Here is a table of points, one per row:
5 -44 -34 -40 3 -26 -12 -8 -44 39 11 40 25 -6 -1 -23 2 -29 3 13 -21 7 -50 -1 19 -29 30 -3 -14 -30 22 32 59 50 75 -35 -10 -22 41 70 -23 6 7 36
17 28 23 -64 -3 18 27 17 87 32 30 -12 -6 42 67 19 27 79 16 7 -21 -1 -45 13 -5 -34 -30 -20 31 -3 15 33 -21 -4 14 -14 6 20 -51 26 -19 -24 41 30
51 -46 -33 -18 -14 23 0 -33 63 25 27 -34 15 -28 -10 -21 -21 -51 77 -28 -24 -39 24 29 -6 11 34 41 -23 -27 4 17 8 9 -35 26 -19 -3 -22 -2 -30 22 32 -49
15 15 -16 -1 -2 5 42 -10 -4 -6 -17 5 -29 -20 -19 -28 1 -2 31 -40 16 -55 1 -17 27 -10 -4 -39 -52 -15 -38 13 -47 -75 -10 -79 60 -29 9 69 33 3 -52 -1
-1 -30 18 12 -15 -44 -25 12 -8 -30 60 -7 -57 -16 -34 6 -65 44 20 -9 -19 7 -57 -16 13 29 -44 -39 -60 64 -49 10 6 33 4 -16 -15 17 -3 -27 -6 53 42 -4
36 -50 30 4 66 4 -13 17 9 -47 -53 7 -14 -37 43 -37 -8 3 2 14 -15 -31 -9 -81 -2 44 22 -9 23 56 64 3 21 -10 -33 -11 -10 -12 18 -3 -31 -46 1 33
-6 -29 -59 29 51 20 2 -14 38 -32 42 -19 -15 6 20 -12 8 -33 -82 -28 9 17 34 29 6 4 1 0 10 50 -51 -29 -17 -40 73 15 -30 35 -19 40 -52 -18 -11 2
-25 8 -19 -50 43 -65 -30 31 54 -62 -28 -44 -24 15 -43 -7 44 -26 -16 13 26 48 -22 -6 -3 -9 48 25 -25 -20 2 18 15 9 4 -24 13 -12 -38 7 75 19 16 -34
-17 0 -25 -18 17 -15 -12 28 32 36 24 33 -6 -42 -14 5 -84 15 -39 21 -3 18 29 -11 -24 -15 -21 -17 39 -7 45 70 -57 -43 15 23 38 -5 50 -20 1 6 -13 -53
-54 -29 22 17 -9 -21 24 -8 0 -15 13 -6 -29 68 15 -23 -17 49 20 -27 -25 -18 25 16 18 18 40 43 -39 -21 59 -59 -33 31 51 -16 15 2 17 -32 8 -61 -22 -51
33 2 31 4 21 12 -45 -55 -50 13 -21 -35 45 -21 37 -28 -15 49 12 23 41 31 83 -39 23 -53 -16 19 -12 -3 -10 2 -49 29 1 -34 -42 -3 -32 21 18 13 23 -31
23 44 -40 67 26 -43 12 15 -27 73 -23 -50 -10 -3 -60 -3 46 42 -27 39 -46 -43 1 50 20 21 -2 38 -1 19 16 11 -25 2 -29 -6 12 13 26 10 -26 -16 45 8
-13 38 32 -44 -15 -13 -46 -34 -28 12 26 -7 -67 -17 -48 -29 26 -53 31 12 -3 -42 16 -32 -8 20 -77 16 39 -13 21 -42 -21 -16 47 41 3 -3 -21 16 6 -17 15 31
9 -37 29 60 -45 -2 10 41 -1 11 48 7 0 51 -22 -7 11 -24 39 61 56 -4 2 -3 -24 18 15 -8 28 46 -17 37 -3 26 -17 30 -11 -12 -17 71 24 -59 -33 -27
-14 34 -39 -2 -11 -35 40 -11 -9 -36 18 32 38 4 30 -21 -18 -16 -61 -26 -16 -25 4 5 16 37 -27 -32 -26 -26 60 -23 -19 27 -60 50 -47 9 -37 63 59 23 20 5
26 19 40 11 54 54 33 31 19 35 52 12 74 -3 -56 -65 10 13 1 -14 7 32 8 -19 24 69 0 -7 5 -23 -14 -7 11 22 28 4 17 19 7 -39 52 22 -11 46
36 75 10 39 -3 -14 -20 4 -15 10 20 45 20 4 20 38 27 -27 42 -28 -46 42 4 -43 -39 6 11 -6 -1 19 34 4 40 -44 16 -28 -12 48 15 -5 7 4 20 -71
58 14 -10 -3 20 -20 22 -18 -8 -39 -7 13 -4 -22 -3 72 18 -1 49 -22 -22 48 6 39 50 -29 16 -32 3 30 -5 10 -31 19 6 67 -14 -59 23 -34 38 -53 -3 42
34 10 -31 23 -26 -13 -25 -61 2 -55 39 -13 15 4 10 8 12 27 -2 17 3 -47 -27 -54 -91 -23 46 30 7 -30 -12 14 -31 10 4 18 20 21 22 -36 11 21 -39 73
-61 37 -41 5 -25 36 32 -3 24 -29 -44 -11 53 62 -50 24 -5 -25 21 8 35 -7 5 -80 40 -6 7 -31 -5 19 1 -10 -20 16 19 12 0 -19 33 -1 -58 18 60 0
9 11 9 -15 33 -31 82 4 -3 -6 -38 -4 -29 -33 19 20 -11 23 13 -15 48 -52 -8 -7 -31 -6 -10 5 68 -22 -71 -17 50 26 9 20 -19 50 61 4 20 -6 18 -52
-8 -64 9 0 -12 -1 85 -64 -35 50 -22 -1 -16 2 -6 63 17 -12 -49 14 -4 28 -9 -41 -1 40 13 25 19 24 18 28 -13 -22 14 -8 13 -14 -71 -20 20 55 -3 -10
86 21 13 19 -22 46 -17 5 16 8 -35 20 -7 4 18 -11 -11 -23 -75 21 22 -35 -42 10 -4 -30 -15 -2 -61 14 -1 -49 26 18 39 35 59 -45 -19 -29 17 -3 24 -56
-3 34 27 -34 39 15 7 28 -44 -14 19 5 12 7 -27 -10 22 -17 8 -27 -1 -57 -29 46 -23 -44 9 -26 48 32 19 1 -30 23 -9 -25 -42 -37 -43 -53 -55 34 -65 -47
-23 -6 33 -4 25 5 -41 -10 19 22 -60 56 12 44 -17 53 -32 -30 -5 1 -36 -61 40 13 14 -26 -2 7 -42 9 -45 44 9 8 3 3 -4 75 -32 -14 27 -20 -36 45
-35 24 21 59 19 -26 7 -13 27 24 -40 -12 9 -6 59 11 -20 -38 30 22 52 7 -25 63 -39 51 -36 -13 -41 -42 3 20 -9 -26 32 -16 -59 -54 1 -32 -17 11 12 42
-28 59 35 -31 -37 51 -6 -43 27 5 4 7 -33 -84 -27 23 2 0 -46 23 -24 42 -18 -19 -1 29 44 -2 -28 -19 -21 -15 -10 45 -13 -35 -49 0 17 23 -21 -61 -31 -11
-52 -58 52 40 -11 28 11 17 -16 -56 -22 34 8 -39 -10 -24 64 9 0 18 -48 4 27 34 -31 -29 8 -55 5 -53 -23 15 -15 -9 -5 19 28 19 -13 5 -24 12 77 -17
57 -11 -29 -7 -12 67 4 -29 -14 -51 -47 45 -60 63 -23 -30 -32 -12 19 6 12 69 -13 56 -7 15 -30 31 41 -16 25 0 -29 7 -21 -39 -12 38 32 11 2 30 9 17
-24 -20 -28 -59 -4 27 2 26 -13 -23 -5 -13 31 -11 2 44 43 36 2 -9 4 3 78 26 -67 25 -66 36 -52 52 21 17 41 20 6 -7 26 -29 36 14 -2 7 -20 -1
6 -6 17 1 -2 58 -12 52 -45 -40 51 -45 -9 5 -27 62 -17 27 -20 27 30 -44 -4 11 39 -19 12 17 -9 -57 43 18 50 -67 -1 -7 -42 0 14 -18 10 5 8 11
-69 10 7 -4 -8 35 -7 -6 -10 32 -8 35 13 -9 14 -59 1 42 12 -32 -4 1 -59 12 -8 -46 31 76 -6 62 -33 6 16 -57 -24 56 -30 -37 16 5 29 20 14 10
-42 -62 -38 36 15 19 -54 -46 24 41 26 12 12 -16 2 32 48 -2 -8 -35 44 -15 -53 -2 21 -26 -44 -33 28 -6 28 -26 11 27 -59 -37 13 18 28 -34 37 -29 -1 -13
-5 -15 -76 7 -50 5 13 98 -20 53 -37 -4 -40 -15 9 -27 -12 4 12 -30 -13 20 39 -29 -37 -27 15 -23 15 -8 -13 -27 4 1 10 -17 -37 6 -50 -50 20 -32 13 48
9 -22 22 -27 -50 -36 -41 44 -29 -8 -31 -22 78 -43 10 36 -10 -8 8 -34 30 14 -54 39 22 35 30 18 26 16 -2 -45 -57 -34 27 2 35 65 -7 25 -13 -4 10 6
-10 11 34 -31 2 -13 -9 -49 -13 39 9 -52 -4 37 -19 -12 -52 1 -6 1 9 27 38 45 -48 -15 55 -96 5 23 28 -42 53 -25 -33 18 39 2 21 19 2 -3 7 31
22 -26 29 -29 9 -74 41 16 21 4 37 36 31 16 -8 -4 -2 -27 -18 51 -3 31 17 -19 -6 -59 -26 40 -29 -9 -27 -80 -4 -38 -71 -37 -12 -2 18 -31 -45 -7 -3 24
3 0 54 68 -44 -34 9 10 44 -10 -36 -41 -3 -23 -26 -7 -9 1 -16 -54 -23 36 12 -8 29 -58 -46 30 40 -12 44 15 49 19 2 16 11 -16 -2 28 -26 37 -68 26
-13 9 -14 8 25 18 -55 40 3 27 9 41 -49 21 53 68 3 24 8 1 3 -5 36 -16 37 42 45 9 24 -38 -49 -57 0 21 -23 27 28 -38 -3 50 -26 86 -17 6
-9 35 -10 -19 -48 -12 2 0 -5 -8 30 -5 -31 -22 79 -55 45 -42 -7 32 38 -3 43 14 63 -2 24 -8 4 39 -4 49 17 25 -17 -11 35 34 26 -66 -6 33 -17 14
-45 24 -40 15 34 21 18 -1 -52 -31 11 -30 23 -11 46 -8 -64 -19 38 42 -38 39 -42 2 11 12 -36 23 1 -26 -19 1 34 6 -24 5 72 -8 -63 -4 -15 -52 -28 -7
20 -10 -15 -25 -34 -27 -57 -18 -16 5 -32 -21 28 68 -1 -31 29 31 -38 -28 -30 18 -4 -11 11 67 -27 -30 17 -45 -69 40 20 -17 -16 13 -22 -31 11 -26 -22 -27 -36 -48
There is one direction along which these points spread out most. For each point below, how far along it does it lie, from 0 to 99? 50 is the average, and the first point above lies past it. One standard deviation of the points above along it is 16.
58 14 -10 -3 20 -20 22 -18 -8 -39 -7 13 -4 -22 -3 72 18 -1 49 -22 -22 48 6 39 50 -29 16 -32 3 30 -5 10 -31 19 6 67 -14 -59 23 -34 38 -53 -3 42 40
22 -26 29 -29 9 -74 41 16 21 4 37 36 31 16 -8 -4 -2 -27 -18 51 -3 31 17 -19 -6 -59 -26 40 -29 -9 -27 -80 -4 -38 -71 -37 -12 -2 18 -31 -45 -7 -3 24 30
-17 0 -25 -18 17 -15 -12 28 32 36 24 33 -6 -42 -14 5 -84 15 -39 21 -3 18 29 -11 -24 -15 -21 -17 39 -7 45 70 -57 -43 15 23 38 -5 50 -20 1 6 -13 -53 32
17 28 23 -64 -3 18 27 17 87 32 30 -12 -6 42 67 19 27 79 16 7 -21 -1 -45 13 -5 -34 -30 -20 31 -3 15 33 -21 -4 14 -14 6 20 -51 26 -19 -24 41 30 33
-69 10 7 -4 -8 35 -7 -6 -10 32 -8 35 13 -9 14 -59 1 42 12 -32 -4 1 -59 12 -8 -46 31 76 -6 62 -33 6 16 -57 -24 56 -30 -37 16 5 29 20 14 10 35
20 -10 -15 -25 -34 -27 -57 -18 -16 5 -32 -21 28 68 -1 -31 29 31 -38 -28 -30 18 -4 -11 11 67 -27 -30 17 -45 -69 40 20 -17 -16 13 -22 -31 11 -26 -22 -27 -36 -48 72
-42 -62 -38 36 15 19 -54 -46 24 41 26 12 12 -16 2 32 48 -2 -8 -35 44 -15 -53 -2 21 -26 -44 -33 28 -6 28 -26 11 27 -59 -37 13 18 28 -34 37 -29 -1 -13 39
9 -22 22 -27 -50 -36 -41 44 -29 -8 -31 -22 78 -43 10 36 -10 -8 8 -34 30 14 -54 39 22 35 30 18 26 16 -2 -45 -57 -34 27 2 35 65 -7 25 -13 -4 10 6 57
15 15 -16 -1 -2 5 42 -10 -4 -6 -17 5 -29 -20 -19 -28 1 -2 31 -40 16 -55 1 -17 27 -10 -4 -39 -52 -15 -38 13 -47 -75 -10 -79 60 -29 9 69 33 3 -52 -1 64
36 -50 30 4 66 4 -13 17 9 -47 -53 7 -14 -37 43 -37 -8 3 2 14 -15 -31 -9 -81 -2 44 22 -9 23 56 64 3 21 -10 -33 -11 -10 -12 18 -3 -31 -46 1 33 27
-13 38 32 -44 -15 -13 -46 -34 -28 12 26 -7 -67 -17 -48 -29 26 -53 31 12 -3 -42 16 -32 -8 20 -77 16 39 -13 21 -42 -21 -16 47 41 3 -3 -21 16 6 -17 15 31 46
-61 37 -41 5 -25 36 32 -3 24 -29 -44 -11 53 62 -50 24 -5 -25 21 8 35 -7 5 -80 40 -6 7 -31 -5 19 1 -10 -20 16 19 12 0 -19 33 -1 -58 18 60 0 75
